(in the rows, 128 means zero)
Turns, then the turns between two rows, first turn first; the first pair answered:
Z_815:
[153 115 139 128 150 171 160 182 151 139 127 111 108 122 127 166 109  95
 142  99 195 111  97  99 123 122 168 130 122  84 137 141 130 141 166 130
 163 116 194 136 125] -> [144 108 176 120 105 171 147 191 133 136 115 119 124 129 105 152 103  92
 129 105 202 119 100  98 124 143 162 144 116 119 149 130 153 150 184 147
 141 123 178 136 133]
[115 128 159 131 112 105 120 124 126 130 122 145 130 123 112 125 135 135
 127 115 146 134 149 135 134 133 132 149 123 125 127 120 149 130 147 134
 143 114 116 136 126] -> [113 125 148 133 131 112 118 130 124 142 122 144 126 114 127 126 136 137
 132 122 131 131 149 140 115 118 119 134 124 121 111 104 138 114 143 128
 135 110 110 136 137]
[115 136 138 127 118 111 121  97 123 103 112 137 116 152 109 136 131 138
 120 129 125 153 144 120 126 147 137 136 132 126 150 138 156 148  93 125
 133 129 119 113 122] -> [104 122 146 126 114 127 118 113 103 120 106 138 124 145 107 127 134 150
 122 144 110 144 154 123 103 138 111 129 138 140 138 113 153 127 106 133
 114 132 113 124 147]
[129 121 128 132 116 134 139 149 147 115 175 107 113 128 116 121 118 131
 150 140 141 119  95 139 139 148 113 150 128 140 136  97 127 113 128 103
 133 134 131 141 117] -> [133 118 131 132 116 135 135 152 145 117 174 110 119 124 122 119 118 131
 149 142 138 123  96 139 135 148 114 148 129 139 134  91 124 110 131 100
 127 136 129 138 125]
Z_416:
[138 161  84 100 164 131 146  94 120 122 174 126 147 159 138 115 142  98
 134 126 124 166 103 148 125 123 123 113 130 101 135 139 129 124 101 121
 147 151 183 125  85] -> [135 153 112  92 136 132 145 135  94 151 172 156 172 145 141 123 152 104
 117 114 141 154  95 132 129  80 123 109  88 133 132 143 113 132 166 158
 114 131 163 138 111]
[136 131 129 137 151 125 176 115 137 144 112 138 118 144 161 175 180 145
 114 105 132  96 138 106 142 131 134  94 122  88 110 148 155 182  96 128
 145 131  96 112 145] -> [151 119 164 129  85 128 153 169 117 149 129 158 149 119 104 129 142 128
 132 128 145  94 111 135 167 172 109 115 141 154 118 126 165 192 147 145
  94 162 100 108 132]
[103 162  84 135  93 160 133  91 130 124  93 126 139 132 171 147 125  99
 129 126 145 129  90 134 156 161 112 116 146 165 132 100 144 142 144 142
 109  97 138 118  98] -> [ 98 168  77 136 105 160 135  81 132 124  88 124 137 136 184 156 138 103
 124 122 143 130  91 129 154 150 120 107 141 153 130 108 145 138 135 141
 121  94 136 124 101]
[109  86 147 148 138 127 128 174 110 183 123 149 123  98 104 112 157 138
 147 172  90 153 167 152  73 123  99  97 157 158  97  92 117  92 134 132
  91 147  93 176 154] -> [102  94 123 156 162 126 140 136 123 160 121 124 107 110 114 113 161 135
 154 176  82 161 179 152  66 146 107  93 171 125  96  99 125  85  83 108
 119 154 103 168 135]
Z_545:
[137 119 124 132 114 127 105 140 139 109 139 120 138 115  99  97 101 111
 161 157 122 130 114 161 127 179 109 140 165 140 124 114 125 108 100 118
 111 149 163 124 100] -> [115 129 119 127 132 117 114  89 143  93 111 104 124 144 119 122 121 124
 137 144 116 151 137 135 109 176 131 141 161 113 137 131 149 121  52 108
 134 134 145 124 103]
[117 126 178 115 126 107  99 151 100 132 137 173 161 160  78 145 155 130
 126 154 125 104 162 138  95 131 128  79  84 109 145 123 132 149 113 107
 145 114 132 124 179] -> [120 129 172 113 128 109  97 159  99 138 147 178 157 155  80 151 154 129
 120 146 127 104 154 135 107 124 130  77  81 110 144 125 123 146 118 114
 146 116 133 124 183]
[138 119 109 108 150 131 140 124 125 122 134 118 154 124 118 121 108 158
 103 121 111 115 131 124 109 107 120  98 129 103 113 116 109 100 119 118
 116 110 131 148 137] -> [143 115 114 107 149 133 139 131 127 122 131 122 154 118 118 121 105 153
 108 124 111 112 131 125 109 107 119 102 129 102 116 115 109 102 123 119
 114 112 132 148 135]
Z_709:
[116 128 134 148 121 145 145 127 112 145 109  95 120 197 139 115 138 116
 133 124 123 164 125 114 131 125 160 160  93  80 150 130 132 165 130 137
 122 122 124 104 135] -> [114 128 125 154 113 140 145 125 116 144 114  94 121 195 137 120 137 112
 138 122 124 164 122 116 135 130 162 160  96  81 157 132 125 161 126 141
 124 122 130  98 131]
[140 135 210 126  98 126 110 136 117  93  90 150 142 134 130  98 178 144
 138 138 135 152 140 101 177  90 120 124 126 142 131 119 151 113 195 142
 117 106 125  98 134] -> [149 134 208 132  92 125 107 125 125  75  93 142 137 136 116  86 170 131
 154 146 136 159 143 106 187 118 120 134 149 146 139 116 159 107 181 127
 114 119 132  90 113]
[145 138 122 122 109 122 156 161 144 158 150 153 138 121 136 139 116 122
 128  98 160 103 112 103 174 133 132 144  95 129 139 158  94 140 175 155
 109 110 149 114 128] -> [120 121 122 128  99 136 132 121 135 125 119 116 125 145  92  93  93 119
 148 143 121 139 140 136 129 211 104 153 160 130 146 114 134 115  99 125
 109 153 135 120 114]

(2 to 3 turns a pair)
[107 118 160  88 106  63 130  61 179 120 136 106 148 103 164 150 155 153
  91 114 160 186 148 111 154  85 148 129 104 145 124 202 122 166  85 150
 131 113 127  89 120] -> [ 83  92 179  89  77  86 110  73 141 126 107 101 159 102 132 106 135 158
 103 155 131 198 177 138 111 120 108 129 141 175 115 148 148 143  74 162
  97 142 102 110 149] | Z_709 then Z_815
[ 85 131 132 118  95 127 127  70 139  79  95 125 129 190 123 128 137 139
 133 124 128 168 141 112 126 157 127 133 114 130 158 134 151 139  79 111
 162 135 114 109 126] -> [ 81 129 131 117 121 141 141 108 122 127  99 148 135 171 158 153 166 154
 113 115 131 147 141  99 107  82 119 104  80 131 132 129 114 127 129 139
 149 112  98 126 180] | Z_709 then Z_815 then Z_815
[129  92 172 124 152 133 104 180  93 138 134 139  95 132 119 179 150 130
 108 129 163 139 138  91  98  74 119 123 110 103 127 108 129 128 184 148
 106 144 128 120 146] -> [146 107 171 124 150 115 114 156 113 114 138 136  94 147 117 196 141 118
 109 106 182 145 123  79 131  85 148 142 102  91 149 138 134 149 169 131
 124 141 144 100 119] | Z_815 then Z_815
[136 133 137 129 149 114 143 129 136 114 136 147 143 156 155 150 131 112
 103 125 143 115 135 100 162 126 151 124  90  96 128 116 141 131 123 103
 135 133 130 116 127] -> [119 122 154 128 126 120 125 121 121 109 121 141 147 158 129 122 120 118
 106 148 126 130 150 114 136 164 129 132 113 112 127  89 168 121 103 102
 119 157 118 126 137] | Z_709 then Z_815
[153 140 138 122  84 117 126 152 136 116 159 139 134 129 114 119 101 117
 136 119 133 153 104 131 178 166 137 158 119 139 157 129 147 147 133 129
 120 134 139 117  95] -> [131 128 135 124 113 145 136 174 100 163 147 141 134 117 152 130 133 147
 119 124 117 135 131 126 123 104 113 125  96 142 122  94 127 119 165 160
  98 117 107 145 165] | Z_815 then Z_416 then Z_416
[131 113 124 119 117 134 144 196 107 142 169 177 104 135 155 148 150 153
 160 150 122 102 138 133 167 114  86 111 129 110 132 133 120 105 113 100
 123 157 170 156  66] -> [126 122 128 119 106 122 143 160 116 110 154 163  98 155 146 146 152 149
 150 144 124 119 145 127 171 142 104 126 133  97 152 150 153 118  76  91
 140 157 173 146  50] | Z_416 then Z_709 then Z_815
[132 113 105 143  91 147 146 173 139 134 133 180 151 121 124 100 118 107
 118  99 120 151 118 106 120 126  96 119 130 128 113  85 107 162 176 124
 102 146 133 126 142] -> [140 116  75 157 122 144 154 158 164 123 140 167 129 125 139 106 116 102
 140 104 110 152 116 115 116 132  96 113 143  92 107  88  99 153 144 103
 126 156 154 118 116] | Z_815 then Z_416
[160 105 152 121 105 133 101 112 119 102 114 123 143 113 137 105 127 146
 143 146  93 123 128 174 120 145 113 159  99 152 140 106 149 135 123 135
 112 153 113  93 117] -> [145 106 144 125 127 134 110  95 114 109  98 114 131 123 158 115 138 155
 135 143  82 129 145 171  97 132 115 148  97 136 133 106 149 130 103 135
 122 146 106 103 133] | Z_545 then Z_815
[128 130 112 121 129 109 145 126 113 150 105  99 115 124 104 139 122 125
  97 127 111 126 120 116  96 141  90 117 139 107 128 140 123 121 150 118
 114 145 128 149 152] -> [128 129 122 116 110 103 143 118 115 144 101 103 124 133  93 141 114 120
  92 128 121 132 109 112 109 153  99 128 137 117 139 144 139 135 155 120
 113 143 125 144 149] | Z_815 then Z_815 then Z_815
[137 130 101 123 135 121 143 110 169 113 144 116 117 132 134 136 114 121
 155 135 127 125 113 146 152 136 129 151 143  93 113 138 107 127  78 103
 163 151 155 108  97] -> [133 114 136 113  87 128 122 154 142 122 148 135 139 115  96 107  92 119
 156 152 131 124 103 157 151 153 104 158 151 145 117 107 113 124 124 127
 118 156 143 116 109] | Z_416 then Z_416 then Z_815
[ 95 105 137 114  99 148 117 131 113 107 120 140 145 132  85 129 146 121
 119 162 112 128 141 148 102 144 116 133 141 143 107 126 160 143 152 129
 108 141  89 132 146] -> [ 98 114 107 119 134 144 129  90 133  93 110 127 121 146 117 150 162 128
 114 148 112 131 150 139  98 141 136 130 146  98 109 144 155 142 106 105
 143 135  97 129 136] | Z_416 then Z_815
[152 110 105 135 138 134 121 151 137 142 152 137 123 116 128 110 110 121
 152 142 128 108 125 144 134 156 104 133 149 118 118  86 106 129 122 114
 134 151 152 115 113] -> [153 123 110 133 146 114 134 130 152 130 154 142 122 132 140 138 123 118
 135 113 146 109 122 120 159 147 140 142 124 102 141 124 108 148 123 115
 157 130 158 103  95] | Z_416 then Z_545 then Z_815
[106 113 137 128 108 148 109 106 104 105 102 100 134 144  88  88 114 138
 140 165  93 155 165 141  84 182  95 132 167 143 137  84 171 108  93 115
 103 157 111 135 139] -> [ 96 121 115 133 150 145 125  79 108 113  90  91 115 155 135 124 143 152
 111 149  90 156 175 119  64 142 110 113 149 105 129 104 164 109  75 111
 131 134 101 139 158] | Z_416 then Z_416 then Z_416
[101 139 128 123 135 136 123 118 113 117 105 103 127 147 174 152 134 138
  97 131 134 119 161 104 107 101 118 114 122  95 105 145 121 132 139 129
 130 122 112 143 144] -> [113 142 126 122 133 131 126 126 120 116 117 107 131 145 174 166 130 129
  97 116 142 108 145 103 124  91 128 116 110  99 107 157 113 144 155 129
 132 115 121 136 139] | Z_709 then Z_709 then Z_709
[115 126 204 105  79 118 121 123  76 162  79 139 151 118 147 170 166 120
  74 125 121 147 180  83 116 110 125 136 102 149 113 103 179 117 164 169
  94 139  79 134 184] -> [152 106 146 123 134 149 127 164  90 189 121 134 132  79 156 149 153 117
 136 162  90 111 165 116 105  90  71 110 138 134  55  66 118  70 164 149
  95 176 118 141 171] | Z_815 then Z_545 then Z_545
[117 110 126 131  91 126 109 141 109 101 125 153 131 136 112 115 125 112
 136 134 133 133 105 137 135 151 104 139 131 152 138 115 136 140 160 143
  97 161 112 139 119] -> [101 124 118 130 111 120 116  89 120  81 106 132 108 164 131 137 139 118
 118 117 130 146 128 120 122 153 134 141 129 118 148 139 152 148 109 129
 130 146 105 133 117] | Z_416 then Z_815
[107 159 109 117 150 128 158 107 126 109 112 131 147 122 119 158 145 133
 104  96 119 123 146 153 147 118 165 145 104 143 129 142 138 160  99 129
 118 130 114  95 116] -> [108 147 107 121 155 144 154 149 109 136 127 139 152  98 116 147 141 138
 117 108 113 104 137 159 136  96 138 132 104 157  99 121 109 144 139 143
  93 137 117 108 138] | Z_545 then Z_815 then Z_815
[155 113 121 108 102 129 110 138 156 109 149 113 122 125  90 103  79 113
 154 135 110 128 128 122 163 176 111 169 145 135 130 106 139 150 139 118
 110 174 145 129  93] -> [120 126  95 108 161 139 138  83 155 120 114  91  93 152 158 149 136 148
 112 113  92 137 171  91 107 118 130 133 122  70 114 123 139 142  95 114
 152 140 115 147 142] | Z_416 then Z_709 then Z_709
[152 156 174  95 109  94 107 132 140 118 147 157 125 107 103 106  83 131
 126 109 128 158  84 125 143 118 159 129 125 168 175 153 133 170 138 139
 100 103 138 115  82] -> [165 162 128 110 167 102 124 117 162 120 161 143 103 100 142 129  99 138
 146 102 121 138  84 126 138  87 161 110 135 118 153 161 100 154 119 118
 133 102 165 114  77] | Z_815 then Z_815 then Z_815
[ 91 127 174 126 165 105  79 110 109  84 110 113 122 162 101 162 168 107
  66 102 129 110 147  97  83 110 149  89  96 129  98 127 141 124 123 134
 104  97  88 139 173] -> [ 98 127 154 137 169 108  73  89 132  54 113  91 109 169  79 141 149  95
  97 124 114 118 151 113  84 163 147 103 140 111 106 118 152 117  72 101
 121 130 109 128 139] | Z_815 then Z_709 then Z_709
[145 139  50 105 199 142 147  88 167 141 134  96  81 151 174 138 123 127
 164 116  97 122 110 111 123 105 122  79 142  37 143 156 124 139  88  83
 198 126 177 108 119] -> [140 135  87  91 171 147 149 157 127 197 137 139 120 130 189 157 143 143
 122  97 118  97  96  92 130  36 117  64  77  85 133 153  97 155 194 145
 152  90 147 127 179] | Z_416 then Z_416 then Z_416
[122 117  39 145 179 114 137 101 117 129 129 105 130 161 138 139 114 191
 109 136  98 110 124 170 156 170 166 118  79 118 119 109 193 142 102 122
 117 123 147 132 137] -> [128 115  45 143 179 117 138 139 105 156 143 120 139 147 150 142 120 197
 100 131 113  92 112 171 161 130 156 109  59 133 109 108 167 143 151 148
 100 114 145 135 153] | Z_416 then Z_815
[119 149 135 143 106 145 118 129 104 166 118 112 149 142 118 140 136 120
 105  97 152 127 171 128 126  96 151 127  84 136 112 159 133 121 121 150
 132 143  96 130 150] -> [125 140 147 140  81 144 112 141 105 157 126 114 162 132  89 117 115 108
 120 107 151 131 157 140 145 129 136 146 100 165 115 144 138 124 129 147
 117 162 109 128 134] | Z_416 then Z_416 then Z_416
[134 122 173 117  82 103 121 202  69 118 143 161 153 126 113 110 114 129
 153 169 138 140 127 123  98  90  82 128 122 177 117 100 151 121 176 103
  82 136 103 152 159] -> [129 143 134 127 129  83 128 110 113  54 125 118 112 171 117 124 117 120
 160 157 130 174 149 124  94 145 112 143 162 112 141 134 184 132  58  48
 152 150 119 129 102] | Z_416 then Z_815
[152 132 112 128 131 110 121  97 156  88 146  89 105 130 115 116 106  99
 155 124 126 141 121 150 154 181 143 143 157 108 145 152 136 131  93  85
 155 149 149 107  75] -> [165 130 153 115  83  99 119 156 139 116 156 140 139 110 107 126 103  97
 132 107 157 117  91 132 185 141 147 146 108 160 155 160 116 152 181 132
 116 125 136 114 102] | Z_815 then Z_709 then Z_709
[133 138  91 130 162 102 130 102 159 114 139 120 111 132 163 165 143 105
 129 100 141 127 117 109 129 114 153 136 131 105 113 152 110 132 114 108
 162 132 160 109 113] -> [110 124 140 120 108 115 120 158 107 155 123 150 145 112 148 146 142 117
 107 116 142 113 118 108 115  94 125 130 109 168 107 118 112 125 185 162
  98 127 126 130 166] | Z_709 then Z_416
[161 150 127 121 111 117 159 140 159 109 134 185 151 151 125 162 123 120
 121  86 150 107 117 101 188 125 141 135  80 134 178 169 135 162 174 143
 167 122 136 116  65] -> [157 157 118 124 124 118 160 125 162 106 132 182 142 155 135 172 130 123
 116  87 147 107 124  99 175 121 146 126  78 125 177 172 135 160 165 135
 180 113 141 117  70] | Z_416 then Z_416
[137 107 113 137 133 121 120 139 144 125 137 116 118 104 113 100 111 114
 151 143 127 139 129 146 126 162 111 139 148 115 115 124 122 107 126 116
 109 153 133 138 117] -> [147 113 101 136 157 112 139 139 159 130 147 120 108 107 137 130 126 115
 139 121 136 129 122 130 139 128 131 130 127  95 110 148 105 118 133 120
 127 132 141 139 119] | Z_709 then Z_709 then Z_416
[139 127  92 139 156 130 120 106 143 106 140 121 117 136 126 110 115 125
 169 141 106 129 130 156 120 145 108 135 160 101 114 121 126 109  98 103
 152 147 146 118 103] -> [121 141 123 121 145 117 138 117 124 129 123 144 134 147 165 158 159 145
 107  99 132 120 133 113 123  79 140 125  92 107 129 155 119 131 144 144
 147  92 114 128 146] | Z_815 then Z_416
[110 116 114 131 149 139 132 126 110 124 116 114 125 136 135 111 143 140
 131 133 115 133 152 139  89 125  99 115 143 115 118 100 129  97 109 130
 139 137 121 138 152] -> [135 127  94 135 174 130 150 125 128 121 137 118 121 132 153 135 146 135
 136 111 121 122 132 128 116 102 117 111 128  98 115 127 107 106 113 120
 159 131 136 128 132] | Z_416 then Z_815
[120 128 145 115  84 116 114 101 110 101 119 136 138 153 101 117  94 122
 110 135 140 131 139 150 141 161 129 154 142 152 154 134 159 142 125 129
 109 126 105 121 118] -> [103 131 139 117 117 122 125  90 102 119  96 131 135 158 137 142 123 141
  89 130 127 128 162 135 109 122 135 128 127 128 144 135 156 140 117 136
 116 105  83 131 149] | Z_416 then Z_815
[130 136 127 119 134 141 137 157 125 150 154 148 124 102 135 154 144 132
 130 115 128 111 134 134 130 100 116 121 115 134 108 117  98 123 151 147
 114 118 134 134 130] -> [133 147 129 118 135 120 137 121 140 117 146 144 123 123 129 164 140 122
 121 100 142 125 132 121 152 128 152 140 113 119 137 148 121 143 121 132
 141 116 141 117  98] | Z_416 then Z_416 then Z_815
